In the rows, 128 means zero.
One turn sends every row of this set to another row. A few are shown first. Where does it send the rows asked after them?
Tisa: [141 120 101 144 137 122  93 112 160 116 122 120 133 130]
Doren: [142 106 126 116 164 118 120 138 133 146 132  85 156 141]
Lizit: [157  99 111 110 169 120 162 127 137 126 119 132 126 142]
rekit: [133 104 151 105 129 132 125 121 132 122 163  94 133 152]
luv: [144 107 122 117 156 127 125 141 125 147 140  89 158 131]
momez: [128 114 150 119 119 141 121 134 124 130 147  99 148 145]
bazon: [166 106 114 127 157 116 161 134 139 134 126 137 135 163]
kis: [151 102  96 120 146 112 153 138 134 124 121 143 139 159]
foto: [129  91 147 122 136 142 152 116 141 115 132 130 125 174]
tokas: [138 112 114 116 158 123 123 147 117 139 117 104 160 138]
Vev: [145 128  98 146 152 124 115 118 148 128 121 118 109 119]
Dato: [153 116  96 117 162 114 161 128 145 128 113 128 131 145]
ris: [125 131 131 127 145 133  93  99 153 111 136 132 120 153]
mel: [154  98 129 126 162 120 130 133 133 143 121  90 153 126]
paf: [137 144 112 120 143 146 107 118 152 113 137 132 107 139]
pibeg: [162  93 107 115 162 112 153 131 148 137 119 131 142 144]
sepas: [152 123 114 158 136 113 102 106 140 121 136 117 125 131]
sebi: [126 119 119 137 154 128  88 102 137 105 126 122 120 160]
kobag: [152  99 100 113 168 121 153 138 141 138 123 133 144 150]
fede: [153 112 115 120 152 123 117 132 128 135 118  83 156 129]
gili: [139  97 136 106 143 129 148 116 143 106 150 126 113 178]
Birov: [143 106 127 110 129 141 149 115 154 105 136 131 115 178]
kega: [135  87 123 111 134 133 154 118 150 113 146 138 126 171]
vopa: [142 127 113 152 157 145 118 120 144 128 114 119 102 132]
mak: [123  95 145 117 124 138 128 122 133 123 161  95 139 152]
Rurot: [127 138 115 127 147 130  87 111 157 113 134 124 132 150]
vinu: [147 137 112 127 153 143 116 116 155 120 129 141  99 145]
zenu: [137 100 153 116 129 130 123 117 111 120 147  97 146 143]
busul: [121 116 152 116 124 132 120 110 139 118 147  90 144 152]
sib: [134 102 156 124 136 124 120 118 139 124 155  86 143 158]
nupo: [148 140 128 125 153 138 111 105 137 117 132 149 114 139]
kefoz: [136 128  97 139 140 137 118 117 156 117 123 124 108 120]
vit: [140 117 113 142 139 122  84 105 146 117 127 108 129 130]
nolip: [125  98 130 125 117 138 150 130 144 113 141 128 120 175]
Miz: [132  86 128 109 138 135 158 117 150 112 138 130 112 164]
kopa: [145 107 115 127 166 114 133 140 112 138 126  90 146 144]

vopa moves to sepas
Vev moves to vit
Where do these go?
foto moves to bazon
busul moves to Birov
Miz moves to pibeg
sib moves to gili
Rurot moves to paf
momez moves to nolip
kega moves to kobag

One turn sends every row of this set to another row. A few are shown first. Where does it send the rows asked after them?
fiva: [123 107 124 136 110 159 139  98 153 118 153 133 139 117 166 154 173 133
 130 168 129 163 128 144  93 135 100 155 160 120]
kolu: [135  90 144 117 137 132 119 106 139 112 158 100 142 107 188 152 119 151
 126 125 122 148 152 127 115 144  94 148 162 101]
livo: [108 112 122 129 122 167 133 114 144 111 162 142 126 127 188 171 144 135
 102 125 110 159 146 130 111 162  77 158 179 141]
modo: [ 89 119 152 113 122 105 136 110 139 124 151 128 143 135 128 162 138 121
 154 110 131 158 138 129 118 103  86 129 141 146]
ser: [ 88 116 150 122 123  89 136 118 156 111 144 132 139 124 147 160 125 111
 155 100 121 158 130 113 131 123  95 145 155 141]
Bes: [ 97 101 113 136 166 118 128  89 135 144 169 135 129 130 207 139 144 126
 108 135 147 165 120 136  99 115  85 150 146 133]
Reg: [119 107 134 124 149 158 126  86 146 104 148 108 128 116 176 136 152 144
 141 106 141 188 149 135 103 142 127 133 150 132]
Tel: [133 132 132 111 158 126 129 123 131 127 118 141 120 124 166 131 133 140
 128 141 103 149 146 123 112 140 113 183 142 143]
beso: [107 119 136  95 133 134 139 140 150 142 136 109 149 110 171 166 124 132
 115 144 119 159 152 135 108 142  73 167 158 113]
todu: [105 113 117 132 116 157 116  74 133 142 137 143 119 134 167 153 136 137
 163  97 157 159 133 139 117 143 111 158 148 150]
duvi: [116  98 117 134 133 104 140  95 121 109 146 137 133 138 146 148 135 155
 128 141 104 154 137 129 124 112  91 124 161 163]
sipu: [101 117 138 119 141 153 109 115 154 113 165 118 127  87 188 164 137 137
 124 134 111 157 130 146  86 131 123 161 168 130]
mim: [ 54 101 138 130 115 147 136 133 139 147 146 130 150 118 187 147 142 155
 127 111 143 174 147 142 101 135  96 142 134 145]
lif: [124 107 135 125 149 164 121  94 157 105 156 125 137 128 186 131 143 123
 124  91 127 185 161 116 103 143 103 142 156 133]
dezi: [111  89 132 148 133 134 115 124 160 120 153 117 154 118 160 137 147 150
 106 141 144 172 137 155 112 142 106 119 163 124]
lizo: [ 81 120 106 131 130 128 150 119 157 123 143 108 145 126 179 160 138 145
 122 161 115 158 138 122 127 145  91 179 140 127]
sino: [114 117 129 109 135 126 129 117 150 131 167 125 116 112 143 147 122 132
 128 122 113 117 129 122  93 101  86 160 140 158]
dogom: [126 107 119 121 131 163 126  89 166 107 145 132 142 126 180 131 158 138
 134 105 148 191 132 123 112 151 101 134 147 126]
rup: [ 87  96 141 137 116 153 132  93 157 141 142 151 137 123 178 147 106 101
 161 107 129 158 132 118 126 115 105 156 168 140]
mos: [ 75 105 141 116 121 108 138 115 130 110 143 149 140 144 156 159 139 122
 160 108 127 152 129 122 142 119  88 133 142 139]
Rusit: [ 83 108 131 126 153 145 130 140 150 132 140 127 145 120 168 153 131 133
 120 177 123 160 154 153 121 126  97 145 147 137]
rikas: [ 93 112 125 138 147 104 148 102 150 151 156 131 136 121 194 145 139 128
 124 148 138 168  90 119 115 101  98 148 151 146]
nimo: [109  97 113 127 122 140 109  75 155 139 136 146 128 114 179 140 119 103
 153  91 144 157 135 120 105 138  94 154 173 134]
Bave: [ 99 135 113 137 117 117 134  76 138 131 133 143 126 118 165 142 150 167
 143 119 132 167 133 112  98 142  90 159 129 169]
rulu: [ 81 109 135 118  99 161 137  97 139 156 139 140 138 128 159 164 123 133
 155  96 150 168 121 140 120 124  99 143 160 142]
Telat: [113 116 159 120 161 121 144 122 123 154 150 137 115 121 191 168 115 139
 123 135 140 166 117 138 130 120  93 138 165 160]
Zupan: [147 111 157 114 128 107 117 128 145 124 142 151 151 129 154 140 126 134
 138 127 102 155 130 129 111 101 106 156 153 143]
tiba: [102 105 129 148 126 142 117  84 138 149 139 129 124 129 152 140 137 107
 143  92 144 167 156 143  88 129 119 152 171 149]
govus: [ 85 105 138 146 110 139 153  80 144 147 143 110 128 120 147 159 118 116
 152 105 132 168 143 127 108 120 111 150 176 147]
dud: [ 99  81 118 114 122 121 152 126 114 126 138 136 114 126 151 135 156 131
 136 134 123 121 123 139 105 119  99 141 154 131]
kov: [ 97  94 139 137 121 128 155  97 156 139 144 107 136  96 164 151 118 136
 134 137 138 171 170 121  97 136  63 130 162 146]
bulef: [110 109 125 131 118 117 142 149 161 123 139 151 112 125 149 145 135 131
 121 113 123 134 112 127 126 150  97 165 158 162]
Kun: [141 122 143 128 163 124 127 100 148 150 158 136 115 120 184 161 123 139
 116 136 162 172 125 149 113 139  78 151 153 150]
mib: [104 102 158 137 115 138 141 117 166 130 139 136 143 108 199 144 120 137
 165 138 132 162 148 113 120 137  99 178 129 133]
puvi: [120 123  97 106 158 118 133  99 139 129 118 131 121 106 149 134 135 148
 116 154 119 154 131 127 104 138  84 140 156 148]
Lani: [122 118 150 129 131 112 170 116 124 163 151 126 134 147 186 157 144 122
 113 124 130 169 122 116 111 120  82 169 160 136]
duzom: [112 109 136  97 123 121 119 103 124 141 123 161 138 105 190 133 135 132
 138  97 123 159 145 110  84 137  70 152 155 133]
loto: [114 113 127 148 123 149 118 110 158 115 175 121 156 149 184 146 142 161
 111 122 124 156 142 123 125 142  96 168 130 129]
Nizem: [100 111 115 109 115  96 126 127 131 119 141 138 149 130 170 150 140 161
 116  93 104 161 105 125 117 128 102 152 160 142]
Zasem: [127 110 142 142 146 107 149 111 129 147 148 125 120 137 200 147 152 125
 115 120 146 174 127 139 106 149 106 184 156 121]
Kad: [ 96 125  99 108 147 127 126 130 132 139 123 148 141 134 167 121 156 137
  97 124 109 157 129 127  96 135  96 162 146 139]
debob: [102 107 151 149 145 115 120 111 133 131 119 159 123 108 164 122 140 128
 140 129 124 171 159 135  90 133 117 140 157 167]

duzom moves to kov
modo moves to dogom
Where do these go?
loto moves to Zupan
tiba moves to rulu
lizo moves to Tel
dud moves to livo
Zasem moves to Telat

One turn sends every row of this set to another row. A few are shown first. Where does it send the rows asked after them?
tofak: [107 156 105 140 117 109 151 120 129 126 139 154 119 122 104 147 160  82
 140 136 134 108 158]
vineb: [143 148 102 118 114 112 121  98 132 131 144 116 123 152 103 118 102 114
 155 153 133  85 125]
Vovif: [146 165 109 132 114 123 130 144 123 128 125 146 119  88  83 118 140 127
 148 136 162  80 132]
sak: [134 128 101 120 110 170 132 129 136 144 138 141 119 156 102 128 143 103
 166 110 155 105 107]
seze: [133 142 133 149 136 144 151 129 126 160 121 127 126 137 103 148 146 128
 112 136 149 100 155]
balot: [100 109 131 130 129 149 123 132 135 132 139 125 114 123 115 129 155  95
 160 150 148  86 142]
mivib: [145 129  91 102 140 126 142 140 127 158 118 126 110 136  94 159 130 113
 127 114 137 124 140]
temi: [148 155 115 124 122 125 130 138 120 133 126 142 108  86  90 116 133 133
 168 123 145  90 141]
kalu: [137 151 119 123 110 119 114 116  90 136 117 124 114 128  97 122 114 115
 165 140 151  90 138]
vuteg: [133 152 113 123  99 159 130 136 133 139 148 147 128 149 110 121 145 102
 163 113 159  90 100]
gudas: [159 132 117 120 139 107 135 128 156 155 130 116 113 103  91 152 114 122
 127 114 139 118 136]
Bife: [128 112 115 128 119 126 143 164 143 146 148 128 117 127 121 107 139 121
 152 145 137  79 136]
Guva: [161 134  78 147  97 123 128 125 149 103 145 147 130 120 100 140 140  98
 128 137 141  81 138]
vefil: [137 149 129 142 124 122 115 105 125 152 119 102 128 141  93 135 119 112
 132 146 163  91 158]
vam: [168 141 125 108 142 109 142 127 140 146 126 117 114 106  96 138 115 121
 122 105 139 113 137]
Vanak: [120 157  99 154 113 108 136 106 133 116 136 152 120 132 114 149 148  86
 141 134 138 100 161]
boz: [130 145 132 133  99 124 136 141 162 142 162 131 145 129 113 147 163  86
 143 109 139  92 132]
Zuli: [118 101 114 141 127 126 156 130 127 124 130 142 107 130 116 109 133 110
 130 159 146  92 133]
nupe: [150 122  91 108 129 143 139 144 126 159 126 129 106 138  91 157 126 111
 130 116 140 126 119]
bamu: [122 115  94 130 126 106 137 118 174 137 123 131 128 118  77 156 134 121
 142 138 158 103 113]
Biz: [158 141 142 115 140 154 125 117 115 145 135 117 109 110 103 153 127 111
 125 116 128 110 140]
vube: [101 131 113 129 137 125 146 134 150 134 133 124 103 125  96  97 142  96
 153 151 164  90 129]
depam: [139 145 128 125 133 137 138  81 150 116 160 135 120 130 117 129 124 116
 147 141 115  90 126]
Nidi: [140 124 109 100 143 134 140 100 139 132 122 123 111 137  89 152 123  93
 122 114 147 124 109]
gasi: [134 175 118 132  99 116 153 147 122 126 141 140 128 141 104 121 147  98
 133 119 147  83 103]
Gunu: [133 146 114 135 109 142 131 125 143 114 135 134 129 101  74 140 167  75
 126 129 168  91 131]
Goben: [141 168 115 129 105 117 169 142 128 126 148 147 122 127  97 107 147  94
 123 124 143  93 115]
guko: [118 150 131 154 121 133 145 132 132 161 128 139 136 147 115 154 152 117
 120 133 158  99 148]
lipuf: [127 151 133 149  98 115 130 136 147 139 147 134 143 142 125 156 156  93
 144 108 142  90 136]
zila: [139 164 107 135 107 136 123 134 137 110 132 127 129 108  74 136 159  87
 130 133 167  75 120]
revu: [140 132 116 110 142 132 145  92 144 136 138 127 103 139  99 146 113  96
 129 119 135 126 105]
Miret: [144 146 109  89 140 136 122 112 147 141 142 119 107 125  98 140 125  93
 163  98 135 118 127]
Kife: [128 122  83 137 114 117 126 110 172 121 134 144 134 119  85 153 138 109
 139 146 163  92 116]
Bamor: [160 121  91 137  93 126 141 130 142 109 155 157 131 114 109 138 146  96
 131 131 126  91 139]
zani: [150 118 110 132  96 137 116 115 126 146 129 119 132 167 108 130 111 107
 150 128 159  96 119]
Buf: [133 123 106 123 106 108 103 128 138 150 121 105 138 134  84 155 121 118
 153 144 159  87 126]
Toz: [137 152 120 141 121 126 134  88 143 116 159 151 126 126 127 134 129 114
 143 146 122  86 146]
duv: [144 152 104  97 139 139 118 116 135 139 141 125  94 108  91 137 122  99
 168 111 131 118 130]
ren: [136 103 136 139 123 137 128 129 162 124 146 120 121 107 112 107 137 107
 144 143 156  76 134]
noku: [164 134 126  98 139 150 122 113 118 131 138 122 113 112 109 151 126 109
 135 112 119 106 142]

revu moves to gudas
sak moves to seze
Where do these go?
Miret moves to mivib
vube moves to Bife
Vanak moves to Guva
zani moves to vefil
guko moves to Toz
Goben moves to boz

